Each named turn below is shown by a few rows before and after it. Which turns, in which order, take the first row of each later pair to the second? The first pair is answered.
turn refid:
[  6 -12 -19   4  14   2   5  14 -18 -21   7  14  -1  23 -22   7  11  23
 -18   8   2 -11  10  -7  17] => [ 13   1  12  20   0   2  -4  -9 -11 -11  32 -14 -11  -2  -7 -11  -1   3
  21 -12   7  11   0  28 -22]
[  1  35   3  18  23 -18  19 -17  10  10  34 -32  -9 -21  28  17  -8  -9
  14  -6  -5   5 -15  22 -40] => [ 30   4  -3  -4  16   6 -28  25  47  11 -10  15  31 -13  19  -2  15 -12
 -20  -6 -25  -7   2 -28  15]
[ 15  -5  15  -4  -3  13 -15  11  25   8  11 -27  -2 -39  28 -10  -1  -2
   8  10   0   5 -10  23   1] => [  2 -18 -13 -23  12   3   3  25  14  -4  -9 -11  -1 -20  17  10   9  17
 -21  27  -2 -16   0   0  32]
turn nas:
[-32  32  28 -23   2 -30   2  -4   5  45 -34   2  13 -30  23  35   4 -14
  23  13  10   6 -23 -22  -9] => [-37  23  12 -30   9 -34   6   3   0  40 -39   9  12 -20  14  45   9  -3
  10  20   6  -2 -20 -28   4]
[ -7  19  -2 -11 -10 -43  21 -20 -30 -29  -8 -12  -7  -2  12   3   9  13
  12   7 -10 -15   1  53  -4] => [  3  22  18  -3 -20 -42   2 -24  -8 -13 -11 -16   3 -18  26 -14   9 -11
  25  -4 -13  -6  -2  50 -12]
[ -1   9  14 -25  -7 -16 -12  22  20  27 -28   8   9 -19  21   2   8 -34
   2  13   6  -5  -7 -28   9] => [-17   5 -10 -30  11 -22  14  22  -2   9 -26   9   3   4   4  23  10  -9
 -15  27  11 -23  -2 -32  19]
turn Ber:
[  7 -13   6   6  14  -7  -5  40  15  40   3   3  13   7   3  -6  -6 -22
 -17  -5  23 -18  10 -20   5] => [ 14 -23  -1  13  17   2  -2  42   6  21  18   6   6  19 -14  -9 -15  -6
 -27 -10  27 -18  14  -6   8]
[ 15 -16  -4   0   9  20 -21   5  16 -10 -23  -4  15 -12 -10  -8   1   3
 -12   3 -12 -18  13   3  -4] => [  5 -15 -16   3  15  15  -4  -1   2 -26  -7  -8   1   0 -19   0  -3  20
 -15   5  -9 -20  11  18 -10]
[ 16 -25  -1   0 -15 -22 -34 -17   0 -29  18  -2   9   0 -10 -22  -8  15
 -22  -1  -8   9   1  22  15] => [ -7 -13  -9  -2  -9 -38  -9 -29 -18 -29  23 -16  -2  -3  -9   1 -11  14
 -20   9   1   6  -6  31   5]
turn gem:
[ 11 -27   7  14 -11  29   0  -2  -7  -8 -13  31   6  -1 -23   2   7  24
 -19  17  13  -6  -1 -22 -10] => [ 16 -27  18  20 -16  37 -11   0   1  -5  -6  23   5  -5 -20  -8   5  18
 -10   9  13   3  -1 -14 -18]
[-10   0  -2  -8 -19  17  -9 -18 -11  -9  39  -7 -31  30  12   3 -13 -31
 -22  -5  -1 -15  -1  62 -16] => [-21   6   2 -12 -18   9  -6 -22  -9  -4  36 -14 -34  24  19   6 -12 -37
 -23  -6   0 -16  -5  62 -20]
[-13  -5  17   3   5  17  27  -9  -1 -35  25 -21 -28   9  -2   3 -24   5
  26 -13 -12  10   4   0 -17] => [-21  -4  19   0   2  12  29 -12  -2 -32  20 -21 -32   8   0   7 -20   3
  23 -10 -14  12   1  -2 -19]
Pairs:
Each pair is two turns apart.
[  8   6  46   9  -8   9  -5   7  51  -6 -25 -15   4 -41  -1   9  19 -15
  13 -15 -17  -7   2  -8  -1] => [-11  11  29  -4   3  -9  11  12  41  -7 -39 -11   4 -35  -4  34  22  -8
  -3   0 -14 -18   3 -21  11] : gem, gem
[-47   1   8  12  -6   0  29 -12  14  15  -5   5  16 -26   2  17  -7 -31
  29  -2   7  -3  -6 -33 -10] => [-29 -22 -11   5  -2  19  12  13  14  -9 -14  31  31  -5 -24  14   1 -10
   3  -3   4 -14  11 -50  22] : Ber, nas
[  1  16 -22  22 -19   5  31 -15  30 -17  46 -18 -23  20  -3  -4  -7  21
  25 -22   8 -29 -13  40  -8] => [ 15  15  -3  24 -28  10   9  -9  47  -4  39 -13 -14   8   4 -22  -4   4
  33 -32   1 -20 -16  38  -9] : nas, Ber
[-19  16   2  18  -4 -11  32 -18 -22  -3  26 -24 -27  -9  -5  -5  -9  -2
   5   5  11   6 -14  30 -35] => [-11  21  19  13 -17  -6   9 -13   4  19  12 -20 -12 -30  15 -20  -4 -28
  14  -6   0  17 -16  20 -37] : gem, nas
[-10  15  15  19  -3  -9  23 -22 -20   3  33 -30 -21 -15   9  -1 -20  -8
  27  -8   8  11  -3  43 -30] => [-32  29  11  -7   1 -28  23 -12  -8  31  -9 -19  -1 -30  30  19  -4 -31
  12  11   0  -1  -8   2 -15] : Ber, gem
[  7 -10 -14 -17   6  -1 -27  29  11   4 -37  23  26  13  -1  12  19  -3
 -24  -3 -14 -22   7 -46  19] => [ 24   2  20   6 -16   8 -51  14  24  18 -15   8  25 -12  17 -14   6 -29
  11 -26 -14   5  -2 -22 -11] : refid, refid
[-28 -21   4 -13  17  -5  29 -19  -8 -15   2   1 -34  17   1   6 -54  26
  17  11  42  11   0  23 -35] => [-48  -9  -2 -39  19 -25  30  -5   6  11 -37  10 -17   3  19  18 -35   7
   5  25  31   2  -4 -16 -18] : Ber, gem
[  9  14  21  19  -3   2   1 -23  -2   5  25 -21 -17 -18   1 -17 -14 -12
  29 -13   5  16  -9  35 -37] => [ 34 -20   2  -4   0  24 -36  15  28   8 -16  27  16   0 -10 -25   8  -1
  -9 -13 -13  -3  12 -17  19] : refid, gem
[ 10  18   6 -20  14  19 -22   0  14   6  -2  31  36  -1  18   5  10 -19
  -7  12  16 -25 -11   9  28] => [ 14   7   3  -6  20  28  -8 -10  -9 -17  25  28  20  18  -4   2  -2   5
  -6   9  27 -26  -9  38  19] : Ber, nas
[ -2 -14  -3  -9   8   7  -2   4  -6   1 -10   3   7  12 -11   8  11   3
 -17  10   5  -8   6  -6   2] => [ -2  -8   6   2   0   9   5  -7 -14  -2   9 -11  -5  12 -10   3   0   6
  -1   6  11   1  -1  18 -16] : gem, refid
[ 29 -30   3  12  -9  49 -27   8  38  15 -27  20   8   3  -8 -22  10  -4
  -2 -22 -10 -17   7 -21 -12] => [-11  -7  -6  25   5  23  34 -24 -12  -8  12 -20 -34  12 -16  14 -10  19
  13  -8  13 -23  -3  26 -49] : nas, refid
[-19  21  -6 -11   2 -11  26  -4 -10   4 -15  -6  -8  -2  10  17   8  -4
  -2   9   9  -9  -9  -4  -4] => [ 21  -8  -4  -5  -8  20 -14  15  11  -8 -11  25   7   8  -1 -11  10   2
 -12 -10   0  -4   2 -11  17] : Ber, Ber
[ -3  -6  10  -2   6  -2 -13   3  20   9  -7   4   9  -2  14  -9   0  -7
  -8  -5 -11 -10  12 -13   2] => [ -4  -4  15   4   3  -5  -5  -5  19  10   2 -10   1  -9  14 -10  -4 -13
   2  -8  -6  -4  11  -1 -11] : refid, refid
[  1  11  18  -5  -8 -17  -9  11  16  20   1  25  -8  -6  26  -5  -8 -25
  35 -25 -10   8  -5  14 -17] => [  7  -4   8   9  -6  -4  -1   6   0  -9  29  25 -22  18   0  -6 -14   3
  32 -28  -2   9   0  39 -17] : Ber, Ber
[ -4  25 -33 -27  10 -31  15 -29 -24   2 -26 -49  -6 -17   9  24 -14   4
   0  13   2  11  15  12 -29] => [  1  12 -48 -41  14 -25   4  -9 -13   2 -44 -30  10  -4   2  27  -1  10
 -24  21  -7  -4  25 -14   0] : refid, refid
[  4  -5  10 -14  -4   8 -19  17  24  17 -16   1  16  -7   8  -2   7 -23
 -12  -2  -6   7  -8 -27  16] => [  8 -22 -11  -8   8  19  -8  22   6 -11  -4   6   8  20 -19   7   8   8
 -26   1  -1  -3   4 -18  27] : nas, gem
[-18  14   4 -10   8  -7   7   1   5   6 -20  -3   2  -8  16  18   0  -8
  11   5  -1  -2   1 -16   9] => [-11  16  15   0   0  -1  -3   0  10  10 -13  -5   2 -13  19   5  -6 -14
  19  -3   0   6   3  -9  -3] : nas, refid
